0: (0.61 -0.13 5.86 0.98 0.58 -0.95 -0.55 -0.83 -0.88 -0.91 -1.20 3.25
 -0.26 -1.05 -0.37 -0.85 -0.61 0.17 -1.03 1.34 -0.50 0.04 3.54 2.92)
1: (0.13 0.76 -0.55 -0.12 -0.22 0.73 -0.25 -0.60 -0.80 0.53 -1.24 -0.86
 0.05 1.10 0.30 -0.74 0.70 -0.85 0.69 -0.32 0.10 0.12 -0.78 -0.42)
2: (0.33 -0.53 -1.03 0.42 0.29 -0.95 -0.13 -0.87 1.27 -1.07 0.15 0.51
 -0.38 -1.36 0.02 1.79 -0.28 2.87 -0.33 -0.66 -0.12 -0.26 1.65 -0.74)
3: (0.09 0.60 -0.90 -0.39 -0.18 1.91 0.40 0.09 -0.46 1.32 -1.12 -0.70
 0.18 1.13 0.30 -0.89 0.54 -0.87 1.03 -0.31 0.35 0.33 -0.53 -0.57)
4: (0.55 -0.33 1.26 0.61 0.34 -0.94 -0.42 -0.80 -0.72 -0.73 -1.08 0.42
 0.04 -0.03 -0.35 -1.12 -0.51 -0.01 -0.22 -0.24 -0.35 0.24 1.58 -0.49)
5: (0.33 -0.42 -0.87 0.95 0.52 -1.21 -0.52 -1.04 3.05 -0.69 2.06 1.93
 -0.25 -1.39 -0.50 3.63 -0.78 5.48 -0.74 -0.49 -0.16 -0.16 3.25 -0.85)
6: (0.15 0.03 -0.71 0.02 -0.13 -0.32 0.25 0.22 0.14 0.12 0.18 -0.68
 -0.07 -1.35 0.12 0.33 0.14 -0.21 -0.25 0.36 0.48 0.26 -0.79 -0.01)
7: (0.15 -0.11 -1.00 -0.26 -0.25 -0.67 0.10 -0.07 0.62 0.05 0.30 -0.14
 0.09 -1.19 0.11 0.09 -0.37 -0.22 -0.64 -0.36 0.22 0.11 -0.39 -0.44)
8: (0.15 0.14 -0.43 0.03 0.14 -0.17 -0.07 -0.34 -0.45 -0.29 -0.76 -0.70
 0.14 -0.57 0.00 -0.46 0.11 -0.38 -0.09 -0.15 0.12 0.25 -0.40 -0.33)
9: (0.02 0.16 -0.65 0.26 0.17 1.10 -0.30 -0.77 -0.71 -0.72 -1.16 -1.07
 -0.04 2.50 0.12 -0.94 0.29 -1.08 1.67 -0.40 0.05 0.39 -0.04 -1.05)
10: (-0.30 -0.15 0.31 -0.43 -0.15 -0.54 0.23 1.23 -0.56 0.65 0.70 -0.11
 0.17 -1.21 -0.03 -0.66 -0.11 -1.32 -1.00 0.74 0.20 0.19 -0.84 1.35)
11: (-0.22 -0.25 -0.69 0.00 0.13 -1.05 0.70 1.31 1.72 -0.33 3.78 1.27
 0.10 -1.13 -0.15 2.24 -0.71 1.09 -0.85 0.05 -0.24 -0.50 -1.13 -0.08)
12: (-0.15 0.45 -0.74 -0.22 -0.23 0.56 0.10 0.21 -0.39 0.87 -0.18 -0.81
 0.27 0.04 0.25 -0.29 0.31 -0.90 -0.22 -0.03 0.56 0.29 -0.50 0.10)

(-0.12 0.16 -0.14 -0.01 -0.01 1.23 -0.56 -0.98 -0.96 -1.06 -1.17 -0.76
 0.05 3.98 0.04 -0.99 0.60 -0.82 2.33 -0.48 -0.03 0.28 -0.08 -0.98) 9
(-0.50 -0.42 0.16 -0.06 0.03 -1.03 0.29 1.92 0.90 0.11 3.74 1.49
 -0.09 -1.19 -0.40 1.02 -0.84 -0.11 -0.87 0.97 -0.23 -0.47 -1.02 1.56) 11
(0.19 -0.25 -0.92 -0.07 0.04 -0.89 0.07 -0.42 0.34 -0.70 -0.01 0.01
 -0.10 -1.45 -0.27 -0.09 -0.43 0.19 -0.73 -0.50 -0.38 -0.27 -0.19 -0.88) 7
(0.47 0.20 1.99 0.18 0.11 -1.09 -0.51 -0.86 -0.67 -0.94 -1.25 0.02
 -0.23 0.24 -0.12 -0.73 0.18 -0.65 -0.40 0.45 0.09 0.47 0.90 1.13) 4
(-0.29 -0.41 -0.95 -0.27 -0.02 -1.00 0.69 1.07 1.66 -0.07 2.86 0.54
 -0.10 -1.45 -0.19 1.68 -0.75 0.92 -0.76 0.15 0.18 -0.31 -0.87 -0.59) 11
(0.68 -0.10 1.00 0.78 0.66 -0.72 -0.22 -0.53 -0.42 -0.84 -1.26 0.90
 -0.34 -1.57 -0.50 -1.29 -0.97 0.89 -0.73 0.09 0.18 0.27 2.00 -0.40) 4
(-0.21 0.59 2.00 -0.36 -0.24 0.71 0.12 2.86 -0.67 2.60 0.91 -0.67
 -0.22 -0.41 -0.23 -0.93 0.89 -1.08 -0.96 1.56 -0.03 -0.15 -0.76 3.90) 10
(0.14 -0.66 0.61 0.27 0.14 -1.10 -0.47 -0.89 -0.71 -0.84 -1.23 0.32
 0.05 -0.17 0.19 -0.72 -0.26 0.56 -0.11 0.00 0.14 0.31 1.40 -0.59) 4
(0.12 -0.56 1.85 0.33 0.23 -1.32 -0.76 -1.05 -0.92 -0.93 -1.18 1.17
 0.15 -0.03 0.02 -0.67 -0.49 0.42 -0.73 -0.12 -0.19 0.09 2.00 -0.12) 4
(0.09 -0.03 -0.14 0.19 0.17 -0.49 0.06 -0.43 -0.36 -0.66 -0.69 -0.15
 0.15 -0.68 0.11 -0.57 -0.19 -0.41 -0.55 0.05 0.19 0.14 -0.12 -0.06) 8
(-0.21 -0.19 -0.75 -0.35 -0.09 -1.00 0.91 2.03 1.88 0.52 3.78 0.49
 -0.23 -1.56 -0.41 2.01 -0.65 0.58 -0.66 0.35 -0.13 -0.30 -0.86 0.34) 11
(0.27 -0.52 4.09 0.94 0.79 -0.90 -0.27 -0.72 -0.56 -0.67 -0.96 4.10
 -0.31 -1.20 -0.49 -0.80 -0.57 1.78 -0.90 0.88 -0.16 0.16 4.11 1.38) 0
(-0.06 -0.45 0.42 -0.23 -0.23 -1.32 -0.11 1.30 0.80 -0.75 3.00 1.76
 -0.12 -1.24 -0.26 1.09 -0.58 0.77 -0.82 0.98 -0.16 -0.20 -0.32 1.42) 11
(-0.14 -0.03 -1.08 -0.29 -0.35 0.46 -0.40 -1.01 -0.60 -0.18 -1.28 -1.11
 -0.08 0.63 0.05 -0.82 0.16 -0.68 0.94 -0.69 0.01 -0.08 -0.92 -1.01) 1
(0.30 -0.05 -1.09 0.09 0.15 0.17 0.00 -0.56 -0.14 -0.81 -1.04 -0.70
 0.16 0.04 0.00 -0.76 -0.23 0.07 0.65 -0.74 -0.15 -0.14 0.08 -0.90) 8
(-0.10 0.18 -1.02 -0.28 0.04 2.19 -0.54 -0.90 -1.03 -0.41 -1.14 -0.76
 0.14 3.90 0.45 -0.81 0.66 -0.78 2.55 -0.54 0.07 0.37 -0.41 -0.70) 9
(0.28 0.16 0.49 0.20 0.16 -0.93 -0.30 -0.42 -0.83 -0.61 -0.66 0.11
 0.21 -0.83 0.08 -0.58 0.21 -0.05 -0.31 0.40 0.19 0.12 -0.13 0.24) 8
(0.20 -0.33 2.53 0.71 0.44 -1.01 -0.36 -0.61 -0.71 -0.95 -1.49 1.32
 -0.19 -1.15 -0.35 -0.79 -0.79 0.45 -0.83 0.37 -0.23 -0.11 1.84 0.24) 4
(0.39 0.15 -0.43 0.13 0.19 -0.12 -0.05 -0.63 -0.67 -0.70 -1.30 -0.93
 0.14 0.05 0.17 -0.58 0.14 -0.20 0.47 -0.12 0.27 0.43 0.01 -0.73) 8
(-0.12 0.48 -0.85 -0.42 -0.51 0.90 0.36 0.26 0.28 1.48 0.21 -0.64
 0.05 -0.26 0.11 0.11 0.26 -1.09 -0.02 -0.61 -0.07 -0.22 -1.01 -0.76) 12
(-0.04 0.33 -0.62 -0.14 -0.32 1.77 -0.67 -1.08 -0.83 -0.18 -0.96 -0.62
 0.17 4.24 0.16 -0.94 0.67 -1.13 2.51 -0.61 -0.17 0.42 -0.88 -0.99) 9
(0.09 -0.66 0.69 0.86 0.61 -1.08 -0.55 -0.96 -0.75 -0.85 -1.19 1.56
 0.03 -1.19 -0.17 -0.87 -0.75 1.41 -0.81 -0.31 0.00 0.10 2.25 -1.10) 4
(-0.09 -0.22 -0.86 -0.15 0.15 -1.02 0.72 1.51 1.97 -0.28 4.11 1.42
 0.00 -1.22 -0.11 2.39 -0.58 1.40 -0.88 0.15 0.04 -0.19 -0.58 0.11) 11
(0.34 -0.32 -0.78 0.93 0.62 -1.02 -0.19 -0.79 3.05 -0.69 2.26 1.67
 -0.53 -1.51 -0.56 3.54 -0.79 5.08 -0.67 -0.45 0.00 -0.18 2.77 -0.84) 5
(0.34 0.11 -0.75 -0.09 -0.11 -0.35 -0.28 -0.99 -0.49 -0.56 -1.18 -0.71
 0.07 -0.14 0.15 -0.69 -0.04 -0.43 0.03 -0.32 0.12 0.26 0.02 -0.61) 8
(-0.26 0.00 0.88 -0.21 0.00 -0.32 0.16 1.09 -0.58 0.56 -0.11 -0.40
 -0.14 -1.05 -0.21 -1.07 0.20 -0.95 -0.85 0.71 -0.13 -0.14 -1.06 1.27) 10
(-0.65 -0.63 -1.11 -0.70 -0.40 -1.05 0.76 2.36 1.48 0.86 4.12 0.80
 0.18 -1.04 -0.14 1.87 -0.39 -0.04 -0.65 0.61 -0.11 -0.31 -0.97 0.91) 11
